One turn sends every row of this set to another row. A few are shown first. Where does it send the rows asked after them?
Pifo: [-11.8 -19.6  34.7  23.8  -4.5  16.5 -45.1 -10.6  -1.4 -14.3 -18.8  23.7
 -18.5  -0.1 -21.7]
fidu: [ 17.1   6.9  55.3  34.6  -9.6   5.0 -21.5  12.6 -16.5 -25.8 -23.0 -15.9
   7.3 -13.8  36.2]
Rivu: [ -4.7  -3.5 -11.4  18.8  -6.1 -19.1  43.5  21.9 -15.7 -38.8  38.1   1.8
  -0.8  14.0  -4.9]
dezi: [-16.7   2.5  11.1 -10.0  -4.1 -25.4 -26.7 -21.6 -15.1 -47.4 -53.4  -2.2
   5.1  -9.5   8.7]
Bafef: [  8.4   6.0 -37.1 -37.4   4.7  -3.7 -36.1  -5.9 -14.9  42.9  -9.9 -15.6
   5.9   1.3  -6.4]
pazus: [ -3.8  -9.3 -34.3 -38.1   4.6 -13.1  44.7  19.3 -14.0  -8.5   5.0 -16.0
  -5.5  11.5 -26.8]
fom: [  3.7  -9.0   6.7  -2.7  -6.7  -7.5  38.8  17.3 -24.0 -38.4  52.6 -16.4
   5.5  18.5  -3.9]
zemav: [-15.5 -10.2  42.8  36.4  -5.5  20.8 -17.9   0.0  -4.9 -43.4 -15.8  -9.0
  -5.7 -18.0  28.4]
Bazut: [ 19.0  11.9  -5.8  22.5  -8.7 -34.3  40.4  32.5 -24.2 -24.9  29.3   2.4
   8.7  16.1  -0.5]
noluz: [ 25.8  -2.5  55.8  14.1  -8.7   3.8 -54.5   4.3 -14.5   4.8 -21.7   7.6
  -2.5   6.2 -14.2]
feto: [ 10.0  -3.9 -12.0  16.0   9.9 -10.0 -30.7  17.2  -5.5  60.3  29.0  -6.7
   4.9 -11.7  -4.1]
safep: [ 27.3   7.4  10.8   1.4  -9.6 -22.9  35.7  30.5 -29.5 -23.8  43.3 -18.7
  14.9  21.0   1.2]
Gisem: [ -3.2  -4.8 -38.1 -43.2   7.3   7.3 -35.2 -14.2 -12.9  36.2  -3.5 -15.6
   2.3   1.2 -11.0]
Lozal: [  4.6 -14.2  -3.0  -1.2  10.8   5.0 -33.6  10.1  -6.9  53.1  41.3 -20.2
   5.7 -11.0  -8.2]
Gide: [  5.4   1.0 -39.2 -25.2   2.6 -25.1  44.1  26.1 -14.2  -2.0  -7.5  -6.5
  -2.7  11.3 -23.8]
raz: [-12.0  -1.8 -50.0 -31.0   8.9   3.1 -32.8 -12.9  -6.6  32.5 -10.4  -5.3
  -3.7  -1.7 -11.3]
Buk: [  3.0  13.5  19.4 -11.3  -7.7 -35.3 -31.5 -14.7 -22.1 -36.9 -57.0  -6.6
  14.1  -8.8  13.8]
Kitez: [ 10.1  -1.5  34.4  34.5  -6.0  -2.9 -47.0   3.0  -5.3  -0.8 -32.2  28.7
 -11.0  -0.4 -15.4]
gog: [ 21.8   4.3 -28.6 -35.1   2.3 -29.0  39.7  30.7 -20.7   6.4  -3.4 -18.0
   4.6  13.3 -22.2]
posik: [-14.0  -5.3  23.7 -25.7  -7.2 -12.9 -30.8 -27.0 -19.4 -50.7 -41.0 -15.3
   8.8  -6.3   6.5]
vuv: [  2.9  -6.7  59.8  21.2  -6.8  22.5 -23.8   4.7 -14.4 -36.2 -11.7 -26.3
   4.6 -13.0  30.5]
Tira: [-17.8 -22.4 -15.1   7.4  12.8  10.9 -27.6   0.8   0.0  43.4  40.2  -9.1
  -5.1 -12.6 -12.1]
Zilo: [  0.2   4.5  38.2  48.4  -7.1   4.6 -17.2   9.1  -8.3 -32.4 -30.9  -1.5
  -0.9 -18.9  34.2]
Kagu: [  3.9 -21.0  55.8   3.9  -5.3  23.0 -52.6  -9.8  -9.5  -8.0  -9.4   2.9
  -9.8   6.3 -21.1]
zuv: [  4.7   5.5  31.2 -28.5  -8.8 -22.2 -35.8 -19.1 -26.0 -39.3 -43.7 -20.7
  17.9  -3.9  10.5]
fabet: [ 12.0  -3.9 -21.6 -47.8   2.7 -14.6  39.7  23.1 -20.5  -1.1   6.2 -26.9
   3.5  15.6 -25.8]
nituz: [-29.1  13.4  23.7 -14.9  -6.5  15.5  48.5   2.1 -11.1 -14.8  22.6  15.2
  -4.4 -16.0  31.8]
Gegak: [-11.0 -11.5 -26.4  25.3  12.1  -5.4 -26.1  10.5   2.8  47.5  26.9   4.4
  -4.3 -14.2  -9.0]
Fesa: [  8.3  37.6  32.8  -8.2 -12.4  -9.0  43.7  20.4 -21.2   6.9   9.1  13.5
   8.7 -14.0  39.3]
buvev: [-16.9  30.0  16.0   5.5  -8.1  -5.1  51.1  13.1 -10.2  -6.2   4.8  29.6
  -3.5 -19.1  35.6]
solez: [ -3.6  20.8  43.1 -28.4  -9.2  12.8  43.0   7.9 -20.5  -2.4  26.2  -1.6
   6.6 -12.2  34.3]
masol: [  1.0   7.4 -48.0 -26.1   6.5  -7.8 -32.9  -5.8 -11.3  39.8 -17.8  -2.8
   0.8  -1.5  -6.8]

nituz -> buvev
fidu -> vuv
Tira -> Gegak
And these:
Kitez -> noluz
Rivu -> Bazut
Gide -> gog
raz -> masol
posik -> dezi

